In the rows, zero is written as 128.
Each named turn below is shown by a few rows before and after it. Which turns, in which order, take the first row of each later pair to the second? The first pair is answered.
turn gogo:
[133 132 116 147 156 129 131 163 102 136  99 117 147 146 130 127 116 111
 133 159 137 108 140 136 129 129 153 104 124 133 107 130 157  78 108 167
 147 141 143 125 119 103  95 120 145 123 147 105 112 117 110 127 114 158
 131 151 147 125  90 119 113 128  90] |-> [143 136 111 140 147 121 129 162 114 133  88 120 136 145 144 115 111 119
 129 137 129 103 141 136 136 128 163  84 123 130 120 131 148  81 116 177
 143 140 152 121 114  99  98 122 137 116 142 100 121 111 108 136 115 166
 126 155 153 130 104 119 120 130  98]
[114 117 110 112 109  95 117 117 103 154 143 178 131 104  95 140 143 125
 125 142 115 127 136 108 145 128 126 129 126 135 142 117 105 126 136 141
 144  97 170 119 117 132 128 149 130 121 123 134 136 138 131 132 141 128
 135 120 105 125 131 132 109  97 109] |-> [102 110 141 138 132 121 120 122 102 143 136 169 146 114  84 142 142 126
 139 156 125 127 124 113 139 119 125 145 118 131 115 115 116 111 114 128
 139 114 132 119 117 141 115 146 135 141 132 143 113 149 144 117 133 114
 160 129 109 133  92 134 109 101 104]
[126  84 147 122 117 127 133 119 124 147 147 128 170 140 131 121 144 166
 154  94 153 104 138  78 116 128 139  48 122 153 109 153 132 157 104 123
 102 164  57 117 164 120 153 139 115 137 161 141 117 111  27 112 167 136
 136 108 161 110 136 132  87 113 173] |-> [129  83 142 115 111 120 132 117 122 151 153 131 166 140 131 124 143 164
 152  95 150 105 141  75 116 130 137  44 123 158 113 152 132 162 110 127
 104 157  67 116 165 118 157 137 113 133 160 137 122 109  24 118 167 139
 129 106 158 107 146 131  86 109 170]
[102  64  93 191 132 129 126  98  94 162 118 114 152  96  91 136 157 121
 109 150 126 116 140 140 104 159 106 192 126 158 104 100 189  92  90  80
 139 122 130  80 115  87 126 124 142 176 136 169  95  97 126  94 107 198
 106 130 109 159 107 147 103 140 123] |-> [116  66 114 187 133 128 123 100 136 140  75 104 132  94 123 104 142 145
 111 105 111 101 137 144 119 157 137 146 114 147 108  98 175  79  89  89
 131 140 114  57  93  80 126 135 132 181 122 169  96 100 141  98  99 215
 120 145 134 186 110 147 136 145 143]
turn kover:
[140 135 135 178 146 158 157 135  86 139 148 118 169 157 128 174 122 105
 123 154 166 139 127 144 103 119  99 193 155  99  90 147 169 124 131 104
 110 147  99 145 118 112 126  95 135 121 160 120 123 164 138 120 153 156
 109 127 123 159 122 129 112 167 125] |-> [160 149 108 156 130 144 157 134 103 133 153 104 151 154 157 163 122 110
 109 122 172 135 140 139 109 117 101 163 166  93 118 161 157 150 163 115
 109 150 122 149 122 107 146  93 118 104 145 112 145 144 122 141 157 179
  81 124 129 156 167 131 120 173 147]
[142 152  76 116 109 101 157 132 114 132 134 137 120 124 125 125 120 117
 120 133 135 130 156 139 121 124 119 117 135 136 134 128 124 138 153 136
 110 125 144 123 120 112 134 124 114 119 114 122 150 109 112 127 127 143
 111 131 108 128 137 126 118 121 132] |-> [124 143  95 134 124 109 155 133 102 137 123 151 136 128 101 136 115 112
 131 159 129 133 144 148 115 123 118 148 123 141 112 114 132 110 124 133
 109 121 129 119 112 118 112 129 131 136 127 128 128 129 131 107 124 125
 134 133 103 130 100 127 111 115 110]
[130 125  81 118 107 100 124 113  93 180 158 145 138 116 103 162 142  94
 125 158 131 139 137 137 100 138  97 167 145 158 137 114 132 152 154 151
 139  99 201 165 124 126 143 125 147 117 149 113 150 111 103 135 144 144
  96 113 108 108 156 107  84 115  94] |-> [119 120  94 128 114 107 124 113  86 179 160 147 147 117  87 165 143  92
 132 176 132 145 131 136 102 138  96 180 143 158 125 110 139 143 140 142
 140 101 188 163 125 129 133 127 154 129 158 116 137 121 112 125 141 131
 108 116 105 110 134 107  77 111  87]
[156 142  96 143 136 106 147 118  87 168 123 120 141 139 138 158 112 123
 107 153 139 135 151 166  84 105  87 174 142 132 117 129 126 115 151 143
 114 101 158 182 111 108 129  99 112  88 150 126 144 109 122 141 157 165
 109 128 109 134 132 133 105 172  93] |-> [128 133 113 159 149 137 145 126  81 161 149 107 156 146 120 164 127 111
 117 182 156 140 142 154  90 105  76 194 143 130 106 136 140 120 138 126
 118 115 129 183 128 124 122  97 119 106 158 137 127 117 124 130 152 138
 122 132 108 125 108 142  97 161  90]
turn Fomaz:
[ 80 158  76  93 132  97 189 128 131 126 190 110 166 124 118  72 121 105
 105 142 182 143 140  85 137  86 127 165 118 149 164 181 180 124 136 116
 156 114 165 142 152 123  88 120 123 160  94  78 116  82  64  95 117 102
 130 134 145 107 178 139 112 107 116] |-> [ 89 164 123 129 168 127 201 135 150 103 146  77 172 145 146  65 104 117
 115 132 195 136 135 106 120  69 139 169 104 135 122 184 191  99 119 109
 138 147 103 145 138 118  75 121 122 186 106  82  97  96  87  85 108 123
 154 150 160 143 141 144 129 136 118]
[160 145 143 156 160 140 155 145 141 110  78  82 141 153 174 138 105 130
 123 111 166 122 138 157  94 113 130 135 116 123  81 141 144 107 114 123
 113 159 100 140 123 107 126 114 112 139 146 132 127 134 144 125 124 186
 135 142 134 176 113 115 143 163 129] |-> [164 143  93  94 105  84 129 127 146 134  93 135 108 117 161 115 118 137
 104  79 118 118 148 131 135 134 139  91 123 137 152 127 104 123 144 145
 137 113 187 117 123 100 143 125 107 100 108 120 162 111 126 142 133 176
 112 129 128 149 176 106 148 127 136]
[127 123 133 120 129 104 119 114 139 137  91 149 115 108 130 125 111 146
 140 103  87 123 125 137 147 122 158 112 111 123 122 105 121 102 111 145
 132 111 149  94 100 124 101 149 137 134 113 119 132 146 157 127 124 134
 140 127 145 131 121 128 146 120 126] |-> [107 120 104 120 123 105 118 113 102 160 146 157 129 108  95 153 131 119
 136 151 105 139 129 122 143 132 127 147 127 134 131 109 132 126 115 135
 143  92 172 113 129 139 104 137 146 124 121 119 130 137 131 128 131 108
 120 114 122  99 127 127 115 110 114]
[116 137 117 140 158 164 140 123 144 113 111 107 121 134 130 114 108 139
 136 122 140 111 115 140 159 125 133 110 137 134 121 122 151 123 100 124
 147 147  88 130 112 128 129 124 122 162 134 159 133 115 146 117 126 134
 155 147 134 124 100 157 129 128 138] |-> [120 136  95 112 130 133 126 112 146 123 121 133 104 115 123 108 112 142
 128 105 113 108 118 127 179 137 139  88 142 140 159 114 130 130 115 137
 159 124 134 120 115 123 136 132 119 144 118 152 150 105 137 124 131 126
 142 140 135 109 134 152 134 110 142]
Now pairs of rows:
Each pair is two turns apart.
[111 108 143 125 160 180 132 147 132  83 179  91 162 146 115 149 141 124
 136 140 160 120 142 114 152 138 124 142 138 126 122 164 136 150 139 111
 117 168 105 124 163 134 134 152 135 138 110 118 127 103 115 137 129 106
 118 136 125  97 111 122 101 132 146] |-> [146 114 158 122 155 143 128 141 164  80  90 115 138 137 149 117 104 157
 130  82 110 104 139 141 154 130 163  99 117 129 115 140 111 100 133 140
 108 160 118 100 113  99 122 170 130 134  95 106 143 112 148 133 131 147
 136 144 144 135 117 106 136 140 139]
Fomaz, kover
[123 118 172 144 120 154 119 142 152 108 109 107 138 123 140 119 139 140
 138 113 134 118 108 130 153 124 149 117 102 101 120 132 128 132 120 105
 108 161  85 115 156 142 121 134 121 167 122 141 115 138 131 124 118 128
 131 140 141 148 122 151 133 116 152] |-> [124 121 114 120  95 123 116 134 114 144 158 129 140 114 119 150 155 118
 119 140 142 131 126 122 145 138 120 142 120 119 149 132 129 161 147 117
 122 120 150 143 175 141 137 123 118 137 122 128 138 120  97 140 134 126
  89 115 114 114 167 143 101 110 137]
gogo, gogo
[109  95  74 103 173 115 131 122 123 128 166 165 118 127 164 158 134 201
 131 191 139 110 124 118  94 115 136 164 142 148 111 111 169 147 163 165
 146 112 114 198 111 118 157 110 134 135 141  79 142 105 108 136 151 181
  80  78  85 117 103 124 129 179 137] |-> [103  91 118 126 196 136 134 126 139 110 128 161 125 133 170 143 122 213
 145 185 134 103 111 128  97 106 154 158 125 140  80 106 173 116 134 161
 137 132  69 178  94 118 137 121 140 157 143  86 121 125 138 117 141 176
 115  92 100 141  60 126 147 181 133]
kover, gogo
[128 122  97 137 129 130 136 125 116 150 123  58 130 109 168 102 141 168
 114 158 160 129 126 159 103 122 166 118  92  99 136 124 118 139 125 153
 109 124 114 156 117 143 162 100 139 133  94 121 127 114 103 159 120 157
 146 175 159 123 117 162 124 170 177] |-> [132 117  93 143 127 104 129 119  93 172  93  89 140 103 152 119 128 165
 110 172 138 135 127 177  90 120 160 142  81 116 122 100 118 105 111 166
 108  98 138 152  97 129 140 108 147 131 105 113 127 130 116 143 128 163
 154 165 146 126 102 145 115 170 143]
gogo, kover
[139 150  86 129  89 100 128 129 100 153 162 121 158 112 110 133 134 108
 105 136 141 151 136 136 116 110 106 167 135 144 152 143 107 157 126 128
 137 110 131 150 132 122 111 117 125 123 143 119 125 121 107 153 129 134
 113 108 105  99 157 152 108 134 102] |-> [164 154 115 128  92  90 128 129 148 130  93 115 136 111 153  95 109 140
 107  76 113 131 135 150 129 101 144 116 118 131 151 132  87 129 125 145
 128 128 113 123  97 104 107 129 118 128 130 119 134 125 135 151 121 162
 132 122 131 137 159 150 145 144 122]
Fomaz, Fomaz
[156 153 117 139 130 123 136 120 134 127 113 127 119 147 155 136 122 125
 126 112 125 117 128 137 106 119 122 129 125 123 107 128 126 126 147 151
 117 114 132 135 110 117 132 125 127 115 138 118 157 114 129 137 138 181
  97 125 120 146 139 120 125 159 133] |-> [134 150 125 144 138 154 138 128 133 113 157 105 126 153 146 136 140 114
 134 129 153 120 125 115 116 122 113 136 136 113 112 149 140 154 146 131
 122 135 109 140 136 135 141 117 126 125 138 127 145 111 116 138 130 155
  94 130 118 130 132 138 119 150 151]
kover, kover
[143 122 119 145 127 107 155 137 116 147 117 134 134 134 126 137 115  99
 111 138 127 122 113 145 111 128 119 160 121 146 123 118 116 116 123 142
 137 133 153 128 124 109 125 122 130 106 120 128 141 141 119 134 123 138
 122  98 118 125 144 101 113 148 104] |-> [146 121 135 144 127 103 148 134 136 137  94 140 127 133 134 120 109 109
 113 120 112 118 109 145 122 129 134 140 112 142 122 114 110 103 117 143
 134 137 143 112 112 110 121 131 132 113 111 129 140 146 134 130 117 138
 136 105 127 134 139 100 128 142 107]
gogo, Fomaz
[101  86 123 113  95 123 142 124 164 119 145 136 106 106  98  97 168 123
 150 136  96 137 121  80 190 125 142  77 129 110 177 139 109 154 122 122
 145 120 137  82 168 150 115 118 139 133 105 124 120 135 137 140 132  79
 133 148 149 111 132 152 154 114 145] |-> [149 107  90 103  78  88 150 123 161 135 113 132  92 111 141 113 146 128
 127 105  97 138 140 108 158 116 139  69 136 116 181 144 104 153 153 150
 135 105 174 104 147 122 126 112 121 105 110 105 153 119 123 159 147 145
 102 136 145 123 175 133 155 145 142]
Fomaz, kover
[165 117 145 132  88 143 120 128  99 181 137 173 135 161 160 165 139 111
 164 121 101 171 127 141  69 153 108 151 105 164 159 114 155 181 130 116
 145 100 173 130 131 128 100  87 156 137 169  93 152 128  94 115 146 182
 152 100 155 155 158 143  78 139 151] |-> [165 115 190 145 104 159 121 136 136 152  92 156 127 168 184 135 121 135
 176  88  93 157 119 149  79 142 139 122  90 151 140 109 154 161 112 114
 132 131 124 108 110 126  91  97 153 156 167 100 141 142 121 106 134 188
 182 120 180 184 133 148 110 148 166]
gogo, gogo
[161 119 148 130 115 102 167 132 162 129  88 123 128 112 124  94 162 139
 138 118 128 127  68 133 158 118 146 134 103 106 146 127 109 111 120 113
 160  98 136  93  92 138 136 133 154 127 137 122 130 146 146 115  67 116
 128 143 126 129  88 101 160 117 109] |-> [152 120 121 137 118 109 173 134 126 150 139 116 147 122 102 132 177 112
 133 165 157 142  77 133 136 121 111 180 121 109 142 140 132 137 129 102
 161  85 146 123 117 149 140 120 157 126 157 122 130 137 117 120  77 108
 107 128 101 106  91 103 123 120  94]
gogo, Fomaz
[131 144 127 134 111 112 113 114 131 148 155 133 118 133 146 149 125 142
 109 132 132 132 137 121 114 146 127 155 130 130 120 130 125 146 126 155
 134 137 156 124 121 107 132 119 134  97 147 102 123 123 123 104 120 167
 118 121 103 110 155 115 120 143 120] |-> [121 143 131 137 115 131 116 114 131 143 181 121 122 136 138 149 133 133
 113 142 148 135 134 110 117 145 126 160 133 124 122 138 130 159 124 144
 135 146 141 127 135 122 136 117 137 103 149 108 115 123 117 104 115 151
 116 124 103 106 148 120 117 139 129]
kover, kover
[142 150  46 168  99 130 134 157  12 177 114 138 159 169 140 174 147  91
 100 146 125 128 146 128 107 102 121 163  97 140  96 110 151  78 108 147
 126 115 111 118 116 102 101 144 139 128 152 127 154 156 106 107 135 129
 102 119 116 136 140 116 114 136  77] |-> [167 157  54 157  94 115 132 156  47 162  67 136 138 163 178 148 126 111
  97  98 108 117 149 139 113  94 148 123  88 133 100 107 134  66 115 163
 119 124 113 102  94  83 107 150 125 119 141 122 168 156 120 116 133 159
 111 124 137 158 155 115 141 144  93]
Fomaz, gogo
[136 140 144 142 152 136 146 134 118 123 121 121 155 147 136 139 122 122
 147 121 145 130 122 145 118 131 124 159 138 129 100 132 122 111 131 144
 114 122  93 141 123 135 131 125 145 132 147 126 113 148 146 133 118 140
 125 127 136 135 117 115 115 133 113] |-> [151 148 112 115 128 110 141 129 124 130 123 130 140 133 148 135 122 125
 134 100 136 129 131 142 125 134 123 138 146 129 127 135 109 125 155 162
 122 107 131 142 122 129 145 123 137 110 131 118 135 135 133 148 126 153
 101 119 131 127 155 111 118 133 122]
gogo, gogo
[139 134 109 100 119  79 116 118 126 140 101 156 103 104 116 107 106 141
 109 129  83 131 127 119 133 162 140 128 113 133 127 101 115 113 125 147
 132 113 166 102 108 100 125 114 134 123 123  90 155 123 135 117 143 143
 135 137 140 130 162 103 132 116 109] |-> [116 125 155 143 159 132 130 133 121 118 104 122 128 127 108 120 107 133
 127 164 115 136 113 127 119 149 134 161 108 121  79 109 143 105  95 121
 120 148  92 110 115 118 111 108 144 161 146 104 118 144 151  96 129 123
 162 153 142 142 102 116 129 126 107]
Fomaz, gogo
[138 119 145 167 132 137 140 194 121 116 117  99  95 123 166 123 137 133
 151 122 122 127  99 108 105 131 138 125 117 118 114 159 117 154 128  98
 102 130  99 123 125 105 110 159 123 139 146 129 150 130 109 146 177 165
 109 121 153 115 107 135 144 176 134] |-> [136 116 152 173 137 142 141 197 116 114 113 104 102 125 162 125 139 133
 152 131 120 131  95 113 104 131 138 134 112 119 110 156 120 148 122  97
 101 131  89 118 121 108 104 160 126 141 146 129 143 133 115 143 175 161
 119 124 152 117  97 136 144 173 130]
kover, kover
[114 145 122 159 149 153 166 140  96 139 121 102 174 150 110 151 126  94
 135 148 136 167 105 126  90 121 110 184 121 121 114 128 168  99 122 137
  70 135  82 130 158 117 129 115 134 144 149 123 114 115 149 104 145 135
 121 149 125 141  76 128  72 123  80] |-> [ 97 135 154 150 144 171 156 144 141 103 113  91 155 140 117 103 134 114
 149 114 123 152  91 103 128 123 142 135 111 107 132 134 153 104 115 127
  73 159  52  93 159 133 135 128 131 155 126 136 103 116 169 103 126 110
 146 168 149 146  73 140 109 104 117]
Fomaz, kover
[129 148 105 148 120 137 138 127 129 106 140 111 130 133 130 130 148 138
 135 119 157 136 141 118 132 109  99 133 131 137 135 146 120 150 146 115
 133 131 134 151 156 139 140 115 116 142 114 138 127 117 121 118 130 146
 114 136 118  98 123 147 133 122 152] |-> [149 153 106 148 116 114 135 124 137 113  94 124 119 130 147 124 126 154
 129  95 134 132 145 136 122 107 112 122 123 144 129 131 110 126 144 134
 127 121 149 145 129 118 128 121 116 134 115 127 139 122 135 113 135 173
 122 134 124 118 126 132 139 133 141]
gogo, kover
[ 90  95 147 143 126 130 141 145  97 166 172 157 134 106 112 143 168  80
  98 182 139 146 148 109 168 128 101 117 132 162 116 162 147 120 115 156
 133 123 104 119 111 167 136 150 183 116 129  98  85 138 124 112 108  97
  88 112 121 113  52  90 120 100 109] |-> [113 115 146 155 140 151 161 156 111 146 168 105 132 125 158 148 158  81
  92 162 181 144 160 124 145 116  99 110 142 146 102 188 161 145 137 154
 114 153  77 147 118 164 155 137 165 115 139  99  89 127 108 129 110 139
  67 117 126 133  66  98 123 133 132]
kover, Fomaz
[119 125 101 122  99  94 145  94 155 129 160  95 136 109 102 149 126 131
 149  80 138 158 127 128 161 137 119 155 127 108 138 136 148 107 134 152
 158 142 104 175 121 104 145 142 111  81  97  66 124 139 101 166 124 143
 115 125 100  76 185 122 126 106 174] |-> [118 115 126 144 113  86 141  92 145 142 111 120 148 108  85 159 107 138
 157  96 117 156 117 148 150 131 125 178 109 118 106 111 151  60 100 156
 157 134  94 164  93  97 112 154 128  95 111  63 110 162 129 142 125 139
 150 126 100  93 145 109 126 107 142]
kover, gogo
[126 122 109 102  97 120 124 110 116 165 124 171 130 100 111 125 148  83
 118 140 102 147 161 147 107 151 115 123 130 154 141 117 100 150 127 156
 151  86 192 139 132 143 120 135 123 103 135 134 135 121 131 112 148 138
 132 100 127 130 122 109 113 129 114] |-> [122 117 162 132 125 147 130 117 139 141  77 159 133 109 123 107 132 100
 139 131 100 138 145 162 107 141 135 116 111 145 101 115 104 114  94 148
 138 115 131 120 109 144  99 143 126 131 141 142 109 146 164  92 137 134
 171 120 145 160  73 115 134 138 111]
gogo, Fomaz
[136 115  82 131 129  86 145 137 108 118 159  94 108 130 128 128 128 118
  94 105 132 128 116 147 135 159  86  96 142 116 139 116  90 182 163 179
 154 153 177 153 149 186 166 128 159 154 144 110 156  59  76 217 125 142
 111 112 145 110 169 137  89 118 135] |-> [157 122  81 140 133  70 147 133 102 125 125  99 110 136 140 142 107 121
  90 100 124 128 122 172 115 151  87 105 135 122 120 106  91 161 159 192
 148 145 180 161 128 169 156 131 159 154 154 103 159  66  83 214 130 172
 113 105 142 127 167 128  89 135 115]
gogo, kover
[137 129 127 103 139 129 116 108 103 134 147 127 100 116 109 116 146 144
 136 134 144 121 125 110 121 163 121 102 129 144 141 144 146 145 157 148
 157 127 138 128 141 151 120 101 111 106 134 119 105 106 129 140 115 117
  97 157 135 118 126 156 137 106 160] |-> [142 128 126 119 147 122 116 105  80 152 130 142 114 120  97 138 135 139
 136 154 141 128 124 128 103 161 113 138 122 157 118 133 152 121 142 154
 152 110 145 137 129 141 105 101 121 110 152 113 100 119 134 128 121 125
 108 147 124 125 105 144 124 115 131]
kover, Fomaz
[136 123 135  59 142 112 163 166 112  94 148 131 120  86  90 140 104 107
 172  57 140  99 150  55 129 144 118 130 106 201 101  85 166 106 156 180
 146 106 135 131 165 132 154 114 117 126  84 150 157 128 146 160 143 147
 150  87 147  88 159 141 189 167 131] |-> [142 129 130  68 147 112 169 165  97 101 150 128 128  96  90 158  99 102
 168  68 149 103 154  65 107 140 108 151 109 206  90  87 174 104 158 184
 143 102 136 144 163 126 151 107 117 125  95 146 158 127 141 161 149 159
 146  82 140  92 155 140 181 179 122]
Fomaz, kover
[139 168  77  98 117 114 139 134 112 154 155  99 123 119 180 133 104 134
 101 115 168 134 151 135 124 149  98 119 144 127 142 141 142 175 180 135
 134 106 164 159 140 124 163 101 109 100 152 113 170  78  80 149 152 160
  93 119 112 140 178 127 118 142 133] |-> [141 164 156 138 154 144 143 143 153 117  70  83 122 131 208 101  76 166
 126  87 150 117 128 162 120 132 141  99 111 110  89 129 143 114 135 128
 115 142  87 126  96 114 131 119 114 137 158 125 137 110 138 121 134 174
 154 149 147 191 116 127 157 157 134]
gogo, Fomaz
[186 157  72 124 135 139 161 148 130 126  89 118 129 127 218 157 130 142
 136 135 141 137 173 172  94 129 113 132 150 140 150 149 137  93 117 182
 128 122 121 168 119 113 127 111 134 122 117 108 169 146  97 157 138 169
 112 133 146 153 135 108 135 139 139] |-> [177 151  63 126 138 143 162 147 112 135 112 118 136 132 205 172 139 132
 138 157 152 143 173 169  87 130  98 152 155 144 148 154 144 101 119 176
 132 117 125 178 133 119 126 106 139 123 127 109 168 145  85 157 140 160
 108 128 135 141 135 108 119 134 132]
Fomaz, Fomaz
[140 147 154 143  94 117  83 132 167 113  84 129 102 123 165 152 104 179
 168 121 112 129 142 128 113 136 127  68 128 134 172 145  84 125 127 152
 169 143 124 167 145 144 152 131  96 127 133 108  99  98 119 135 115 168
 126 123 137 147 115 161 108 120 102] |-> [129 145 158 165 113 142  91 136 138 114 115 113 126 136 146 180 111 156
 175 164 142 139 143 131  94 131 102 110 131 133 152 154 109 134 120 137
 165 149 101 188 163 155 147 123 104 137 151 116  84 103 109 131 117 154
 124 121 123 138  94 161  85 127  90]
Fomaz, Fomaz
[122 124 135 153 138 146 139 135 113 132 138 122 136 144 114 143 133 100
 136 158 147 135 137 148 127 127 118 160 135 140 112 116 136 126 118 132
 128 121 128 148 133 129 120 114 129 134 129 120 121 138 119 120 131 116
 134 127 106 131 122 119 117 137 121] |-> [143 134 124 146 130 119 137 131 117 140 110 133 124 138 128 139 122 110
 129 137 129 132 142 160 124 124 127 149 130 145 114 106 128 112 126 148
 123 112 151 146 117 111 118 115 124 124 122 113 136 136 121 124 138 139
 127 124 109 140 137 112 125 145 113]
kover, kover
[101 104  89 107 103 105 114  70 125 163 156 168 112  97 149 156 143 113
 170 151  46 141 158  93 146 174 141 109 124 133 164 156  81 123 133 129
 160  95 225 143 149 125 100 121 134 105 163 152 127  46 176 129 167  66
 120 117 113 137 169  76 128 104 142] |-> [ 76  91 146 146 138 146 113  77 127 147 135 162 129 109 134 152 138 119
 196 175  48 140 138 100 143 164 154 131 106 129 119 146  99  84  86 110
 153 120 161 132 140 135  73 130 149 144 176 167  90  78 209 100 152  40
 169 136 122 155 101  83 136 105 127]
kover, gogo
[118 147 133 136 130 158 138 121 144 133 136 139 118 166 124 123 123 142
 145 102 123 142 143 115 122 139 115  91 154 123 122 149 115 143 146 112
 125 130 121 129 122 136 139 129 137  89 132 176 131 134 143 125 110 128
 138 146 132 145 125 128 120 170 133] |-> [114 146 122 137 126 158 138 120 127 143 155 143 126 168 113 137 128 132
 143 117 129 146 146 112 116 142 104 105 158 128 123 149 120 149 147 110
 126 126 128 136 129 136 140 124 139  85 136 175 130 133 134 126 114 123
 131 137 123 136 126 125 106 171 126]
gogo, gogo
